One turning vector, and how many steps it has turned
The counts run from 0 to 286.
[ 13.8 -15.3 -45.6 -15.7   4.7  -7.8   3.0  36.1  32.4  12.3 -29.1] : 11
[ 33.3  -5.0 -39.8 -28.4  12.7  -4.0  18.0  40.5  -0.7  29.1 -27.5] : 222
[ 11.6 -18.0 -35.7  -0.8   8.0 -20.0 -24.4  34.5  22.9  13.7 -46.9] : 152
[ 20.0 -29.3 -35.4 -14.4  10.5 -19.1  18.0  46.3 -25.8  13.5 -23.0] : 70
[  6.9 -45.5 -29.8  10.2  10.9  -5.9 -11.6  53.0   6.9  -0.4 -24.2] : 92
[  5.6 -28.1 -30.2 -16.8   4.4  10.0  20.3  50.3  24.0  -4.0 -18.9] : 234
[  8.2 -32.7 -51.3 -16.9   7.3 -10.0   4.3  46.9  17.5  -0.1 -13.9] : 42
[  5.4 -19.3 -27.5 -25.4   8.6   9.5   2.6  45.6  37.3  -7.3 -34.7] : 17
[ 27.0 -22.5 -42.9 -13.2  11.1  -8.5   2.1  52.1  20.4   8.3 -21.7] : 228
[  7.3 -32.4 -31.4   1.0  -2.8 -17.3 -18.0  26.4   0.9  31.8 -45.6] : 132
[ 23.4 -26.6 -16.7   6.2  20.9 -17.9  -2.7  50.9 -27.4  -8.1 -35.8] : 277
[ 27.2 -34.9 -53.7  -9.2   7.5  -8.8   7.7  49.0  -2.5  18.4 -11.1] : 56
[  3.6  -5.6 -17.6 -36.7   8.8  -3.1  27.6  42.6  14.8   0.5 -42.9] : 205
[ 19.5 -19.1 -25.4 -25.2  18.9   0.4  30.8  44.0 -14.3  -5.3 -32.6] : 236
[-16.9 -14.8 -19.8 -33.7   0.5 -11.4   2.5  31.4  18.3  10.9 -55.0] : 159
[ 17.3 -17.6 -21.1 -20.0  28.6  -5.7  19.5  51.6  -8.3 -12.0 -33.5] : 49
[ 41.7 -15.3 -22.2  -5.4  26.7  -2.4  12.3  53.9  13.2   0.5 -28.4] : 232
[ 24.1   3.4 -35.8 -21.0   8.4 -29.2   0.9  27.2   4.5   2.3 -42.6] : 181
[ 20.9 -13.6 -25.3 -20.0  21.7  -4.5  18.3  42.6  -0.2 -18.0 -30.7] : 231
[  4.2 -30.2 -24.7  -8.0  10.2 -22.2  10.8  41.3 -32.6  14.0 -39.6] : 100
[ -8.1 -47.4 -24.0 -10.1  -7.4  -9.7  11.2  39.4  -2.3  13.6 -24.2] : 285
[  5.1 -15.7 -24.0 -21.3   5.3  -1.1  -0.9  33.3  37.7  17.8 -53.8] : 173
[ 27.0   9.5 -40.5 -27.8   5.2 -25.9  11.3  34.3   7.6   2.2 -36.6] : 196
[ 32.9  -6.9 -33.5 -30.1  10.3  -9.3  15.9  34.6   9.2  23.2 -38.6] : 207
[ 27.2 -22.9 -49.0  -6.9  19.9 -17.2  11.0  49.0  -8.4   7.9 -16.5] : 242
[ -0.3  -8.5 -34.5 -29.9  11.2  -6.5  15.9  49.8  19.4 -25.5 -29.6] : 215
[  2.6 -20.1 -36.6 -34.7  -7.7 -17.9  22.0  48.6   3.3  -3.4 -18.6] : 225
[-19.9 -14.7 -37.4 -26.0 -10.3 -27.0   1.8  34.4  22.8  -3.7 -50.4] : 164
[-16.2 -35.0 -13.3  -9.2  13.9 -11.8  -4.7  51.1 -13.7 -13.1 -47.3] : 109
[ 10.2 -48.3 -26.6  -7.6   8.0   5.0  17.1  38.5   9.3  18.7 -18.3] : 67
[ 21.8  -6.6 -28.3 -24.7  16.4  -8.7  13.0  42.2   0.9 -18.5 -36.8] : 216
[ 28.7 -26.5 -41.4 -20.0   4.2  -7.0  18.3  39.4  12.5  23.1 -21.8] : 223
[ 32.8 -17.7 -32.2 -12.4  18.3  -3.3  -2.4  53.2  20.9   4.0 -21.9] : 31
[  3.0 -10.7 -23.2 -32.0   9.4   4.4  26.2  55.9   8.1 -21.2 -35.5] : 33
[  4.1 -21.7 -23.1 -35.0  12.5   0.6  29.6  52.2   8.9  -2.2 -34.2] : 220
[ 32.5 -16.9 -27.7 -16.5  29.4  -1.7  14.2  56.5  -8.6   7.5 -25.5] : 50
[ -2.0   0.3 -13.7 -34.4   2.4 -13.2  16.6  27.3  12.3   9.1 -59.8] : 175
[  3.9 -20.2 -30.6 -31.8   3.4   6.5  26.3  41.2  28.9  12.0 -19.0] : 22
[  3.9 -36.4 -25.7 -34.2   3.0  -4.6  33.3  45.3   6.4   6.6 -16.6] : 53
[ 27.9 -20.3 -50.6 -19.1   6.1  -4.5   4.2  43.6  31.3  13.4 -15.5] : 26
[-11.7 -48.5 -14.6  -7.7  -1.3  -2.0  12.1  49.4  -9.4   6.9 -34.0] : 98
[ 16.9 -20.0 -42.8 -24.3   2.1  -9.9  13.3  35.8  36.0  26.4 -37.8] : 193
[ 31.4 -26.0 -19.1  -3.5  22.1   1.5  14.6  56.7 -19.8   1.9 -26.5] : 65
[  4.2 -18.7 -32.0 -25.0  21.1   1.8  19.0  44.6   8.4 -27.8 -23.8] : 230
[ 11.0 -15.0 -40.1 -15.3   6.7 -10.1 -16.8  41.1  47.4   2.9 -42.5] : 183
[ 32.7 -23.7 -24.2 -15.4  10.5   8.0  13.7  53.7  33.4  14.3 -31.1] : 218
[ 19.3  -2.3 -29.0 -24.9  15.5 -19.4  19.4  33.8   8.8  11.0 -49.2] : 191
[ -8.4 -47.4 -14.9  -9.3  14.9   3.4  15.5  62.1  -1.6  -7.3 -25.8] : 265
[ 26.1 -43.0 -21.2  -3.1  14.6  -0.1   0.5  50.5  -9.0  20.1 -30.3] : 81
[  3.3  -2.6 -17.7 -35.0  13.2  -0.2  25.4  50.2  15.5 -12.5 -40.3] : 18
[ 21.8 -34.6 -26.8  -7.7   2.3 -23.6  10.0  41.3 -33.1  12.6 -26.9] : 85
[ 28.4 -26.9 -37.5 -17.3  14.0 -20.0  16.1  44.3 -18.5  10.0 -15.5] : 55
[ 31.6  -2.5 -46.2 -31.9  10.9 -22.4  21.6  32.0   6.1  -1.6 -29.7] : 211
[ 20.7  -9.3 -37.4 -43.0  12.7 -23.1  30.4  46.8 -12.3   7.6 -26.6] : 39
[ -7.3 -34.3  -9.3  -7.1  18.1  -2.8   7.6  59.4 -20.9 -16.0 -37.8] : 94
[ -4.4 -18.3 -17.3 -25.2   3.4 -26.6  10.0  21.9  -9.3  18.4 -62.5] : 145
[  4.3 -23.2  -9.8  -2.6  18.7 -17.6  -7.1  36.6 -27.3  -3.5 -50.6] : 110
[ 30.2 -29.5 -49.6 -13.8   1.4 -16.6  10.3  44.8  16.6  16.8 -18.9] : 41
[ 23.9 -21.5 -38.1 -24.8   5.4  -7.1  14.5  41.9  30.2  22.3 -23.7] : 208
[  0.0 -15.7 -21.1 -11.5   2.6 -32.7  -5.7  29.5 -23.8  19.3 -59.9] : 130
[-22.4 -25.2  -9.9 -25.4   1.6 -13.0   5.7  34.2   2.5   7.2 -59.9] : 144
[-13.6 -40.6 -19.0   4.3   5.9 -16.7 -19.3  43.2  13.0  -8.1 -44.2] : 123
[ 26.8 -36.8 -25.4  -0.8  25.1   5.5   3.1  45.0   4.9   4.0 -15.3] : 248
[ -6.3 -30.9 -47.1 -22.4  14.2  -9.8  19.4  55.7   0.9 -17.2  -9.4] : 58
[ -8.9 -30.9  -6.9 -18.1  15.2  -8.2  18.2  53.5 -16.9  -6.9 -39.3] : 281
[  9.9 -41.9 -40.1   0.1   2.7   0.0   1.2  58.0   9.8  -5.9 -12.1] : 259
[ 30.2   3.6 -45.2 -13.3  13.3 -19.8  -6.0  26.1  24.2  13.1 -44.0] : 182
[ -1.9 -13.0 -22.3 -23.3   6.9  -5.4  15.7  41.2  30.2  -7.2 -43.6] : 2
[  0.0   0.5 -24.2 -34.5   9.0   2.4  19.2  42.9  23.9  -8.3 -47.2] : 3
[ 21.8 -11.0 -24.1  -4.8  13.3  -8.7  -7.1  33.1  22.1  18.9 -60.1] : 172
[ 37.8  -0.1 -40.0 -18.5  26.6  -7.5   1.1  38.3  23.1   4.3 -41.1] : 15
[ 16.1  -3.7 -16.8 -17.4   5.8 -23.0   3.1  22.2   1.3  25.4 -62.8] : 161
[  2.0 -37.9 -17.6  -3.6   6.2   0.2 -20.4  32.5   6.7  24.3 -51.4] : 127
[ 17.7  -8.3 -25.1 -12.9  12.1   5.6  -3.6  43.2  32.5   3.8 -37.4] : 1
[  8.6 -36.8 -37.9 -10.3   5.8  -4.4   5.9  48.5  19.8  -6.0 -10.6] : 244
[  4.9 -38.2 -34.7 -14.3   3.1 -26.6  22.3  44.1 -29.4  -6.0 -30.3] : 271
[ -3.0 -18.5 -27.2 -31.3  10.6  12.4  17.6  44.8  38.2   6.1 -33.8] : 204
[  1.2 -35.9 -22.4  -7.7  12.7 -24.5   6.1  51.8 -23.1 -17.3 -28.4] : 276
[ -3.1 -23.1 -28.4   1.0   6.0 -36.3 -12.0  33.8 -24.4  -8.2 -45.4] : 120
[ 19.1 -20.7 -27.9  12.5   9.2 -31.9 -25.9  32.3  -7.5   4.9 -42.1] : 121
[ 25.7 -33.7 -30.1   8.7  13.1 -10.0   3.0  51.8  -4.4  -1.9 -20.2] : 76
[  7.7 -27.9 -32.5  10.3   7.2 -29.7 -25.3  31.8  15.9  14.0 -50.2] : 137
[-10.5 -40.7 -23.7  -1.8   9.7 -12.4   4.3  55.6  -2.6 -17.4 -22.8] : 275
[  4.2 -27.5 -18.4 -12.0   4.3 -27.2   4.0  33.3 -26.7  15.2 -50.9] : 115
[ -6.8 -34.1 -19.4  -8.3  10.2   6.3   3.0  54.4  -3.4 -16.6 -27.4] : 78
[ 26.5 -34.0 -20.2  -5.7  21.5 -12.2  13.0  40.6 -22.9  15.8 -28.9] : 267
[-18.6 -38.5 -15.6  -3.5  -1.5  -3.6   0.9  36.4   2.9  18.6 -54.0] : 128
[  6.6 -27.1 -37.2 -20.1  13.0 -26.2  24.0  44.8 -16.4  -9.4 -16.8] : 256
[-19.4 -32.5 -29.6 -11.2   2.1 -28.9   4.7  42.9 -14.7 -13.2 -36.8] : 104
[-12.4 -46.8 -28.6  -5.4  -2.5 -19.6  -0.3  37.3  -2.6   2.5 -24.4] : 103
[  8.3 -47.1 -26.8  10.5   5.7 -13.5 -18.1  48.3   5.9   8.2 -35.5] : 107
[ 11.7   1.5 -30.8 -27.5  11.3 -26.4  14.4  17.5   6.1  21.0 -51.7] : 176
[ 12.4 -27.4 -19.8  -6.1   4.5 -31.8  -5.9  21.0 -18.6  32.4 -52.8] : 131
[ 13.8 -29.2 -33.5  -7.2  20.3  10.4   8.4  54.2  27.5 -14.7 -17.1] : 47
[ 26.9 -26.0 -41.5 -11.1  17.6 -27.2   9.2  45.8 -14.4  -2.6 -18.6] : 257
[  8.7 -11.2 -30.4 -13.8   4.8 -27.7  -6.5  23.5  -7.7  27.5 -60.9] : 146
[  6.0 -47.1 -18.3   3.6   2.0   1.1   1.1  47.9  -1.9  19.6 -38.2] : 97
[  1.8 -30.9 -33.3  -9.0   7.8  -9.8  14.9  48.8  11.6 -23.8 -18.7] : 245
[ 14.1 -25.8 -16.1   0.4  10.7  -5.9  -8.4  40.0 -11.7  26.5 -48.1] : 111
[ 22.7   7.4 -20.7 -25.5  16.7 -18.3   4.1  38.6  14.1  -5.1 -55.7] : 186
[ 28.8 -12.9 -36.4 -13.0  11.3  10.4   1.2  45.0  38.5  -5.1 -27.9] : 16
[-20.5 -44.0 -33.8  -6.9  -5.6 -25.0 -14.8  36.1   2.4   9.9 -34.7] : 118
[ 18.5 -37.3 -16.8   6.1  17.2  -7.7  -2.2  47.1 -21.1  19.3 -41.1] : 96
[-10.1 -51.0 -26.8 -16.2   9.6 -16.3  17.8  49.4  -4.5   6.7 -12.5] : 270
[ 24.0 -22.6 -29.3 -19.4   1.6   8.6  14.2  47.5  23.1  26.8 -29.9] : 21
[ -2.0  -2.5 -35.5 -27.1   2.7 -40.6   0.1  26.0   4.0  -4.0 -54.0] : 165
[ 23.4   5.5 -42.6 -18.0   9.0 -32.1  -9.9  27.1   7.0   3.5 -55.8] : 166
[  9.4  -8.3 -42.6 -26.9  -5.0  -9.9  -2.5  26.3  37.0  23.6 -41.0] : 178
[ 19.7 -18.6 -33.9  -9.0   3.8 -19.5  -7.8  20.6  18.6  30.7 -47.2] : 162
[  1.0 -24.4 -30.1 -24.6   4.1   7.7  24.3  56.4  23.7  14.2 -20.5] : 37
[  4.3 -54.3 -16.6   6.9  13.4   5.1  -7.0  45.5  -0.8   6.4 -28.8] : 279
[  3.6  -9.0 -38.6 -49.4   1.1 -18.1  21.5  39.0   8.4   5.8 -36.1] : 8
[  4.5 -24.8 -26.9 -28.1  11.9   2.1  23.6  58.6   7.9 -15.4 -26.0] : 48
[  6.3 -30.1 -13.9 -12.1  21.4  -0.6  11.1  53.5 -17.9 -15.8 -30.0] : 79
[ 10.3 -25.2 -22.3 -10.9  12.9  10.0  11.0  52.4  34.3  -6.6 -22.4] : 32
[ 13.1 -36.7 -28.0  -4.0  13.3   6.6   4.8  55.1  19.4  -6.3 -10.0] : 62
[ 11.7 -13.7 -34.6   2.2   2.4 -32.6 -26.0  21.7  -5.5   8.9 -48.3] : 136
[ 31.9 -33.8 -36.6   6.7  22.8  -1.0   2.8  57.5   2.4  -7.5 -17.9] : 61
[ 10.8 -26.5 -12.8   8.6   4.7 -11.6 -17.8  31.0  12.7  23.6 -59.3] : 142
[ 31.0   0.9 -48.1 -16.0  14.4 -16.7   1.1  34.5  20.8   6.5 -36.3] : 197
[ 10.6 -18.4 -15.4  -1.5  11.0 -18.4 -16.0  34.8  -0.6  11.3 -65.7] : 141
[  7.3 -51.5 -32.9  -8.1   0.6 -10.9   6.6  49.4   2.8  10.6 -13.0] : 72
[  3.4 -19.4 -44.3 -26.4   2.4 -12.9  10.9  45.9  31.8  -1.7 -14.9] : 27
[ 15.4  -6.6 -11.7 -13.0  14.7 -15.6  -4.3  26.6  -1.0   9.7 -66.4] : 156
[  9.6 -40.9 -46.9  -9.6  -1.4  -8.9   6.2  46.6  11.0   2.3 -11.8] : 57
[-13.8 -44.7 -18.4   1.7  15.7  -5.5  -7.2  49.5  -1.5  -7.4 -27.4] : 93
[ 33.5 -14.3 -42.7  -7.9  17.9 -15.3   6.3  44.4  -0.8  -3.9 -28.9] : 45
[ 15.5 -35.1 -24.9   0.8   7.7 -27.1  -9.8  30.9 -16.5  28.8 -40.4] : 116
[ 16.9 -33.8 -12.1  -6.5  14.5 -17.7  12.0  47.2 -27.3   7.7 -40.2] : 282
[ -4.8 -44.4 -24.3 -24.1   8.7  -6.4  25.7  52.1  -3.4  -2.8 -18.4] : 68
[ 27.7 -38.6 -39.1  -2.3   7.5 -21.9   8.8  40.0  -3.4  14.8 -14.4] : 71
[ 34.3  -8.8 -24.3 -15.6  21.7   1.9   8.2  40.2  15.6   0.5 -33.0] : 217
[  3.3  -8.8 -48.3 -41.5   3.9 -22.9  23.9  40.9   8.9  -0.5 -32.5] : 210
[-23.5 -29.5 -14.0  -8.2   7.8 -12.5 -12.9  42.4  -2.1 -14.6 -56.9] : 124
[ 31.9 -30.5 -26.2 -12.6  12.6   5.4  11.1  51.8  17.3   3.3 -26.9] : 233
[ 34.8 -11.8 -47.1 -22.3  13.7 -19.9  15.3  36.0  15.6  12.7 -24.6] : 25
[-14.8 -54.7 -31.2  -9.6   0.1 -13.2   3.2  46.8   3.5  -1.9 -14.0] : 88
[  3.4   4.8 -29.4 -27.4  12.8 -15.7   8.1  39.2  15.3 -16.9 -54.5] : 185
[-14.0 -17.1 -45.3 -39.8  -1.1 -19.4  16.9  43.1  31.1   0.4 -29.1] : 194
[ 29.4 -37.2 -21.5  -4.2  15.2  -1.4  11.6  46.8  -0.6  14.3 -18.3] : 66
[ -0.8  -8.3  -9.6 -16.9  10.5 -21.6  -7.7  28.8 -14.4 -10.1 -65.6] : 140
[ 22.0  -1.3 -22.3 -15.8  20.4 -11.9  -4.4  34.3  18.5   3.0 -62.0] : 171
[-10.0 -32.1 -36.9  -8.0   7.9 -21.4   2.6  44.1 -17.9 -17.2 -28.6] : 89
[-18.3 -39.9 -14.8  -3.4   4.0  -5.9 -13.3  44.9  -2.3  -8.4 -42.9] : 108
[-16.7 -39.9 -28.8 -20.5   0.6 -26.7  11.6  47.4 -23.3   3.0 -31.1] : 286
[ -2.8 -48.5 -27.0  -0.4  -4.1 -20.1  -7.4  45.0  -4.0  28.2 -25.9] : 102
[ 19.5 -15.7 -28.8 -24.6  12.0   9.2   7.4  45.2  30.7  12.1 -32.0] : 203
[ 15.6  -9.4 -46.5 -26.8   3.5 -17.9  19.9  46.8  -1.8 -11.8 -27.3] : 226
[  1.4 -20.3 -36.2 -38.5   3.3  -4.3  17.3  37.8  31.1  13.8 -37.9] : 7
[  1.1   2.5 -20.2 -36.2   5.9  -6.6  20.3  38.2  12.5   9.7 -50.1] : 190
[ 30.9  -3.9 -25.7 -11.1  17.2 -12.3  -4.4  39.0  25.5  12.0 -53.2] : 187
[-20.6 -34.8  -5.7 -27.1   4.8 -12.8   5.4  34.6  -5.3  11.3 -50.4] : 129
[ -2.3  -6.6 -16.1 -32.5   8.9 -24.4   9.7  27.3   5.4  10.3 -59.7] : 160
[ 32.7   0.0 -25.2 -20.5  12.0  -6.5   5.0  36.3  16.2  24.9 -39.1] : 5
[ 11.5 -24.1 -14.9 -20.3  20.7   0.7  25.1  54.3 -17.0 -14.0 -27.9] : 64
[-26.6 -32.1 -23.3  -6.0 -11.5 -21.1 -15.0  32.9  11.5  14.1 -44.5] : 133
[ 13.4 -10.0 -28.5  -1.2  10.3 -37.3 -14.5  21.1   6.9   7.6 -61.2] : 151
[  1.6  -6.3 -41.5 -35.5   7.7 -15.6  14.0  36.6  20.0 -14.3 -32.7] : 13
[  6.2 -15.6 -51.7 -24.9  -2.8 -12.8   7.9  38.7  32.5  -9.2 -28.5] : 12
[ 25.7 -35.5 -44.5  -1.8  13.1  -7.6   1.6  41.6  11.6   7.9 -14.1] : 243
[  2.3 -22.4 -31.9 -39.4  -0.3  -5.2  30.8  50.0   8.0  -0.7 -25.1] : 38
[ 23.5  -5.8 -36.6 -28.8   3.0 -20.6  24.2  38.1   0.5   9.6 -33.9] : 24
[  3.4 -44.7 -10.3   2.5   4.6  -4.9  -8.1  42.2   0.1  26.2 -44.1] : 112
[  6.2 -17.0 -44.4 -27.1  18.3 -20.2  27.5  50.9 -12.7  -9.2 -22.2] : 241
[  2.1 -25.7 -26.8 -15.5  -5.3 -21.9 -15.4  24.7  12.7  36.3 -54.6] : 147
[ 31.0 -39.6 -33.1  -3.6  12.0  -6.1  15.9  49.0  -1.0  22.4 -15.1] : 253
[-21.8 -26.6 -31.6 -18.2  -1.7 -26.6  -1.1  25.3  -0.9   1.6 -46.6] : 134
[  6.7 -34.3 -19.8 -12.8  13.3  14.0   9.3  54.6   8.0   5.2 -22.0] : 249
[ 16.8 -19.2 -37.0 -22.4  14.3 -26.3  19.5  54.3   2.0 -21.7 -20.3] : 44
[ -0.3 -22.2 -30.7 -21.8  -8.2 -20.3 -10.5  17.5  25.7  28.5 -46.7] : 163
[-14.7 -33.2 -30.6 -12.1  -9.7 -23.4  -7.1  26.7  17.3  25.6 -49.2] : 148
[  7.2 -48.0 -33.9  -8.0   4.6  -0.2   2.4  46.4  -1.7  21.0 -14.7] : 269
